In the data rows, 128 means zero.
Here are some points, one per row:
[143  82 138 143 134 164 108 110  91  85 119 148 147 130 141 116 155 136 128 129 140 153 155 122 139 116 145  75 103 125  90 161 129 141  99 177 141]
[133 153 106 116 143  88  57 138 145  80 156 164 124 133 162 119 150 135  98 121  90 162 122 103 114  92 146 161 152 141 146 126 119 148 113 135 146]
[147 131 100 115 112 183 150  94 126 109 153 181 117 100 150 160 135 156 112  71  70 145 135 142 112 128 138 125 172 114 139  99 101 144 140 119 149]
[146 121 109 104 125 156 115 134 135 129 148 178 137 163 133 145 144 148 119 123 142 148  82 146 126  84 142 138 122  64 130 151 132 117 116  82 151]
[139  92 149 177 104 140 131  95 136 156 164 142 120 111 136  99 118 113 142 133 145 147  88 143 110  96 131 155 101 107 120 142 160 128 114 140 128]
[134 110 148 194 111 103  88 123 120 186 122 120 112 109 147 157 110 121 153  82 169  88 131 126 138 110 133 132 112 152 109 117 152 103 118 147 115]
[121 117 114 145 152  97 119 137 141 172 131 111 117 122  87 142 118 106 116 111 179  91 130 129 111 141 122 101 144 126 130 110 132 119 117 231 153]
[106 130 110 111 116 129 134 108 140 165 127 122 119 137 152  97 120 102 138 101 169 127 145  97 104 133 103 109 164 140 130 128 182 100 122 200 129]
[ 83 135 112  87 151  90 124 140 121 163 101 182 145  94 135  97 129 127 141 136 161  95 109 140 126  95 109 109 176 152 133 113 145 136 135 171 121]
[123 110 116  65 115 132 115 121 127 157 130 184 116 148 130 138 111 129 108 136 168 103 126 125 121 138 112 106 202 153 147 130 126 123 112 127 119]
[ 97 119 117 117 121 157 121  97 129 122 134 192 131 168 100 118 107 120 111 156 152  85 122 128 143 134 136 128 214 147 120 132 137 129 128  88 104]
[142 125 120 167 152 171 146 129 110 121 172 162 106 132 134 123 140 140  83 172 145 114 110 119 103  82  96 146 177 150 126 120 104 118 117  92 106]
[107 137 129 201 150 164 141 135 126  97 189 115 118 107  99 134 133 175  85 158 130  92 109 116 118 120 117 135 125 131 121 133 104 146 108 101 147]
[104 131 132 188 155 146 129 117 157 108 189 130 146 119 114 105 116 152 117 120 121  99 140 124  98 140 138 175  72 118 124 108 105 122 144 109 109]
[ 89 149 146 118 148 133 133 160 120 107 214  74 155 131 144 124 134 158 142 109 104  97 124 106 120 135 116 149  89 126 113 119 127 117 149 126 112]
[136 103 144  58 140 105 108 145 121 136 218  96 149 143 132 139 119 169 165 105  93  74 134 152 151 154 113 156  79 134 105 145 103 123 121 156 124]
[109 133 146 127 100 174 117 163 180 124  96 129 144 110 121 141 107 137 139  85 150 154 102  89 121 108 141 108 107 128 109 133  94 176 137 160 109]
[148 163 112 130 132  88 128 128 108  96 153 134  98 144 129 134 123  90  84 112 188 154 158 138 148 135 160 133 106 129 161 138  86 132 128 145  79]
[142 150 110 129 143 103 113  88 130 142 118  75 108 127 145 168 127 143 154 118 127 128 133 125 143 121 158 126 135  94 132 186 114 186 139 119  95]
[114 163 133 115 122  95 165 124 128 108 110 108 135 123 161 106 128 111 109 102 174 104 109 136  99 134 158 108 117 105 148 190 119 144 119 106 137]
[139 146 119 135 135 111 134 136 115 114 120 134  94 117 128 143 128 130 117 125 121 114  97 132 122 163 135  94 116 117 154 202 161  89 136 115 120]
[150 171 126 130 148 148 114 136 140 130  98 115 119 121 153 102 114 125 126 137 103 100 145 148  91 120 151 101 118 129 143 161 132  83 133 116 119]
[142 139 129 136 108 104 147 133 127 141 115 141 151 108  99 105  95 140 106 134  96 111 134  96 120 113 136 106 114 168 166 163 145 129 138 100 126]
[137 147 140 132 132 153 109 121 123 157  96 111 123 111 121 127 112 142 119 162  95  94 115  92 130 123 144 116 140 127 160 145 150 107 144 117 122]
[170 143 132 118 125 160 115 121 132 147 122 140 157 104 114 113 109  88 111 165  93  82 161 119 135 122 128 118 111 142 162 105 156 143 113 123 134]
[107 150  87 132  97 166 111 126  83 149 139 115 157 113 126 112 131 109  98 134 125 115 114 122 163 140 131 132 103 161 138 118 190 107 152 120 147]
[121  67 159  86 142 166 103 114  91 138 120  95 159 119 116 166 111 128  95 155 129 147 110 130 141 102 131 138 117 130 170 101 167 116 154 131 145]
[138  99  99 140 138 151 124 109 130 117 116  87 123 156 148 148 126  95 131 139 157 133  72 130 169 146  88 146  96 126 162  74 167 150 142 110 143]
[ 88  80 135 118 145 129 111 136 140 146  86 107  99 143 102 134 125 131  88 113 131 147 115 178 157 131 124 167 128 133 131 109 139 177 136 106 151]
[ 90 102 127 125 165 121 141 129 139 129  96 131 103 146 173 144 116 130 133 124 148 134 109 166 123 128  89 156  99 150 117  94 104 147 125  92 144]
[ 77  82 139 143 117 140 136 139 132 157 113 130 106 135 155  97 163 130 127 111 135 135 145 168 171 158 123 137 129 126 116 106  57 114 111  99 126]
[ 98 102 132 123 163 114 150 156 139 146 113 141 110 110 123 100 178 165 144 126 119 155 141 103 144 163  99 122 134 142  74 116  76 111 118 101 141]
[167 130  93 149 135 135 148 118 131  97 100 151 146 144 124 157  90 180 166 106 123 159 130 142 140 126 122 105 119 129  95 106 155  96 122 146 112]
[156 127 142 117 100  79 129 124 122 129 112 121 141 116 131 131 143 167  74 168 144 143 137 140  95 139 135 109 111 106 112 110 117 114 193 141 118]
[176 115 111 109 101  83 133 164 156 117 135 116 122 102 148 127 178 111 105 122 128  97 132 147 148 114 122  99 147 110  83 155 149 140 179 112 105]
[197 111 145 128 138  93 143  93 141 114 106 124 138 160 120  75 132 118 129  97 105  96 127 117 133 121 106 108 140 126 123 142 105 139 200 115 134]
[149 156 119 135 115 137 127 122 128 119 140 103 111 148 119  98 110 104 127 161 134 118 151 115 137 101 115 113 121 116 100 155  90 138 189 132 154]
[152 158 121 123 112 148 113 147 116 119 110 114 125 136 119 121 100 111 133 166 131 110 136 129 135 121 130 141 116 130 110 173 100 111 133 119 161]
[134 176 124 121 139 155 118 137 123 141 106 116 136 157 102 145 101  95 124 123 106 112 141 100 147 102 149 153 119 128 105 159 106  93 128 128 168]
[155 171 101 105 132 164 100 105 130 119 103 122 162  95 126 123 125  98 132 144 136 133 136 124 134 152 125 163 112 158 123 142 114 119 110  93 163]
[123 144 123  95 137 144 147  94 121 142 122 138 162  92 130 155 117  73  94 147 100 147 130 100 161 158 127 158 112 124 133 126 113 134 119 118 159]
[120 120  96  99 158 131 148  89 157 160 127  87 184 100 120 164 166 100  97 129 101 191 108 126 131 137 112 167 147 142 132 145 121 122 112 113 120]
[ 99 104 119 130 166 122 145 106 159 125  79 114 142 153 153 185 159 106  74 136  89 130 144 174 139 141 122 130 103 137 116 117 128 111 118 135 108]
[ 72 103 140 134 129  91 153 117 165 123 110 106 114 178 155 159 148 133  97 140  99 114 139 131 135 148 102 111 106 116 135 111 164 171 111 119 134]
[109 103 111 115 120 126 149 141 145 146 116 107  76 164 128 143 137 159 135 135 125 130 166 165  96 144 102 130  89 136 138 106 157 175 121 103 132]
[120  87 140  95 136 146 146 166 129 130 138 102  97 157 113  98 146 138 156 109 148 141 194 150 110 131 114 101  88 138 150 115 138 151 109 105 123]
[107  98 140  98 149 136 138 149 133 113 138 121  83 107 128  92 125 152 182 125 150 133 207  77 127 133 128 149 126 118 140 104 148 100 128 103 135]
[104 100 124 120 150 111 124 132 132 138 164 142 126  90 113 106 123 139 191 127 143 122 224  61 151 132 113 137 153 115 144 124 132  75 129  96 131]
[169 135 160 133 129 124 130 149 172 101 143 117 101  97 117 102 101 121 121  95 110 136  95 159 154 147 139 142 148  99 137 105 156 111 103 155 116]
[120 129 124 145  85 143  93 133 119 101 108 107 145 138 127  91 130 133 153 133 102 166 134 149 113 147 131 135 173 151 157 139 121 133 137 154  97]
[122 166 195 146 102 113  71 131 124 123 156 144 134 122 116 165 136 101 139 100 151 169 142 148 102 149  94  88 158 126 110 109 120 131 136 104 135]
[142 158 142 132 150 133 117 136  93 158 112 157 112 125 137  74 134 146 130 153 115 148 106  92 125 166 139 142 119 105  84 122 117 168 120 169  96]
[130 153 150 118 119 125 158 114 139 137 142 114  85 115 121 119 148 113 156 151 128 176  94 123 131 116 161  94 120 152 129 108 103  96 108 148 114]
[129 106  96 161 119 119 136 186 125 144 137 154 161 140 120 161 106 101 151 140 103 145  99  92 107 168 132  94 124  87 160 132 103 114 137 149 112]
[102 153 129 130 140 135 144 120 112  80 126 167 114 107  86 145 143  83 197 125 106 131 132 182 126 112 135 109 108 117 123 143 160 163 148 158 127]
[140 138 150 138 100 116 149 158 109 105 111 136 158 145 114 136 126 128 127 113 134 151 149 142 112 129 123 198 160 103 105 139 166 133  94 128  98]
[141 143 138 115 130 111 132 124 128 119 136 116 156 132 127 129  97 138 173 139 141 134  92 129 113 133 188  78 148 149  84  82 140 126 108  95 131]
[128 112 118 168 109  98 129 156 100 132 135 111 133 117 151 129  57 136 142 137  94 162 136 165 135 116 142 114 172 111 128 121 108 147 115 151 145]
[156 115 147 152 107  98 136 113 100 146 129 155 126 163 127 146 153 132 126 104 113 165 105  96 115 107 139 124  96 152 125 126 131 146 117 126 117]
[129  86 138 145  93 119 153 137 117  83  97 128 127 130 111 156 168 114 143 126 142 104 104  97  85 126 167 194 157 146 113 117 123 114 128 166 140]
[149 174 108 149 107 127 145 132  97 146 106 107 156 146 118 102 178 155 168 123 131 106 117 146 139  98 138 115 145  97 145  94 138 151  98 140 132]
[119 178 177 110  89  92 141 102 131  98 113 142 119 129 129 147 132 171 153 159 136 143 107 128 147 116  89 127 123 126 170 134  98  89 109 155 127]
There is one direction along which these points spread out most. Take the direction at right angles to it along which they spread out most. Go by this last direction. How far along it is each point below, from 0 to 99? 50 is the average, and the first point above lies past it. One standard deviation of the points above along it is 16.
[129 106  96 161 119 119 136 186 125 144 137 154 161 140 120 161 106 101 151 140 103 145  99  92 107 168 132  94 124  87 160 132 103 114 137 149 112] 54
[147 131 100 115 112 183 150  94 126 109 153 181 117 100 150 160 135 156 112  71  70 145 135 142 112 128 138 125 172 114 139  99 101 144 140 119 149] 37
[142 150 110 129 143 103 113  88 130 142 118  75 108 127 145 168 127 143 154 118 127 128 133 125 143 121 158 126 135  94 132 186 114 186 139 119  95] 45
[156 127 142 117 100  79 129 124 122 129 112 121 141 116 131 131 143 167  74 168 144 143 137 140  95 139 135 109 111 106 112 110 117 114 193 141 118] 49
[149 156 119 135 115 137 127 122 128 119 140 103 111 148 119  98 110 104 127 161 134 118 151 115 137 101 115 113 121 116 100 155  90 138 189 132 154] 52
[ 77  82 139 143 117 140 136 139 132 157 113 130 106 135 155  97 163 130 127 111 135 135 145 168 171 158 123 137 129 126 116 106  57 114 111  99 126] 60
[150 171 126 130 148 148 114 136 140 130  98 115 119 121 153 102 114 125 126 137 103 100 145 148  91 120 151 101 118 129 143 161 132  83 133 116 119] 49
[120  87 140  95 136 146 146 166 129 130 138 102  97 157 113  98 146 138 156 109 148 141 194 150 110 131 114 101  88 138 150 115 138 151 109 105 123] 76
[142 158 142 132 150 133 117 136  93 158 112 157 112 125 137  74 134 146 130 153 115 148 106  92 125 166 139 142 119 105  84 122 117 168 120 169  96] 61
[123 144 123  95 137 144 147  94 121 142 122 138 162  92 130 155 117  73  94 147 100 147 130 100 161 158 127 158 112 124 133 126 113 134 119 118 159] 15
[121  67 159  86 142 166 103 114  91 138 120  95 159 119 116 166 111 128  95 155 129 147 110 130 141 102 131 138 117 130 170 101 167 116 154 131 145] 21
